In the rows, 100 means zero.
Where one turn sends some rows of the set: a few examples, then the rows asked
mobom: 116 111  99  78  98 121  85  70  85 110  94 102  85  71 104 105 109 128  86  89 103 115 115  96  92 101  87  69
zubo: 119 107 121  88  78  97 123  94  91 124 106 121  93 104 102  99  87 129  87  81 122 124  94  75 104  89 115  90
Rubo: 104 111 119  95  75  97 107 106  76 114 110 118  86  92  99 104  84 128  90  90 121 125 100  77 109  86 109  95
bave: 141  99  93 101 117 107  93  82  73  89  99  76 114  91 109  94  94 109 114  84 113 124  95  72  97 103 115  74
kini: 138  97  93 102 118 107  88  81  71  85 101  77 109  88 108  91  90 110 115  87 113 123  97  72  94 101 116  76
Pudov: 135  96 100  99  70  96  98  99  91 118  75  92  92  98 124  79  96  97 115  99 124 127  79 110  94  86 107  79
lofe: 120 109 100  75 101 120  88  65  88 112  94 104  85  73 106 102 108 129  83  87 103 115 113  95  89 102  90  67
Rofu: 130  98  99 102  68  97  93 105  87 115  75  91  93  94 124  83  97  97 117 102 124 128  82 110  96  85 105  80
Fon: 122 108  98  60  85  74 101  89  95 102 109 110 128  98 103 117 100  99  79  84 118 122  98 115  94  99 127  98
der: 117 114  98  79  97 121  89  71  89 113  91 101  91  73 105 108 113 127  87  86 103 116 115  94  93 103  88  65
Lizez: 130  94 100 100  72  96  90 102  84 112  78  91  86  92 123  79  91  97 114 105 124 126  82 112  94  84 107  83
Kefa: 123 132 101  98  96 115  82  66  95 100 106 104 143 112  81 101  83 102 107  97 113 125  76 112  97  94  97  91
dofim: 136 103  93 105 114 107  90  88  72  87  98  74 116  88 108  97  97 108 117  85 113 125  97  72  99 103 112  74
zir: 127 125 102  94 103 113  84  59  94 100 108 109 138 112  82  94  75 103 103  98 112 123  73 112  92  94 103  92
Gebof: 113 108  93  77 109 110  97 106  96 100 108 110 106 117  92  76  96 103  91  99  96 115  80 123  90 106  79 108
Saz: 117 132 101 101  96 114  73  70  87  95 109 105 137 105  80 100  78 103 106 104 112 125  80 114  99  92  96  94
deta: 116 110  93  77 109 110 102 105 101 104 107 109 110 120  93  76 100 103  91  95  96 117  79 121  89 108  79 105
Nuriv: 108 112  92  81 106 111  96 113  95 100 107 109 111 116  91  79  99 102  92 100  96 116  82 123  93 106  75 108
kup: 112 113  92  80 105 112 101 110 100 102 104 108 114 118  91  80 102 102  94  96  96 118  82 122  93 108  75 105
Bovu: 135  93 101  98  74  96  95  97  87 116  77  93  87  96 124  75  91  97 113 103 123 126  80 111  91  85 110  81
tur: 114 103 121  89  81  95 113  95  81 117 112 122  81  98 102  97  78 130  86  89 120 122  96  78 103  87 116  96
Zage: 121 125 102  96 101 113  75  62  87  96 111 108 130 106  81  95  71 104 103 105 111 122  76 115  93  91 100  96
tadir: 121 103 100  59  88  72  94  86  89  99 113 113 117  94 103 112  90  99  76  91 117 119  98 117  91  97 130 102
ziz: 110 115 119  95  72  98 118 106  86 121 105 116  97  99 100 107  93 128  91  82 122 126  99  75 112  89 108  90
Ruzo: 112 107  98  64  84  72  87  96  83  94 113 110 117  88 100 118  92  99  79  95 117 121 101 119  95  95 124 105
fegu: 135 100  93 105 117 108  85  88  68  84 100  75 111  86 108  95  92 110 116  89 113 124  98  73  98 101 112  76
Kot: 121 111  99  75 100 121  93  67  91 114  91 103  91  76 106 105 112 128  86  84 103 116 113  94  91 104  89  66
Rer: 112 112  97  66  79  76  93  99  90  98 109 107 128  93 101 123 102  99  82  88 118 124 102 117  99  97 122  99

Nuriv moves to -> Gebof
zir moves to -> Kefa
kini moves to -> bave
Now these:
ziz moves to -> Rubo
Rofu moves to -> Lizez
Rer moves to -> Ruzo
mobom moves to -> lofe

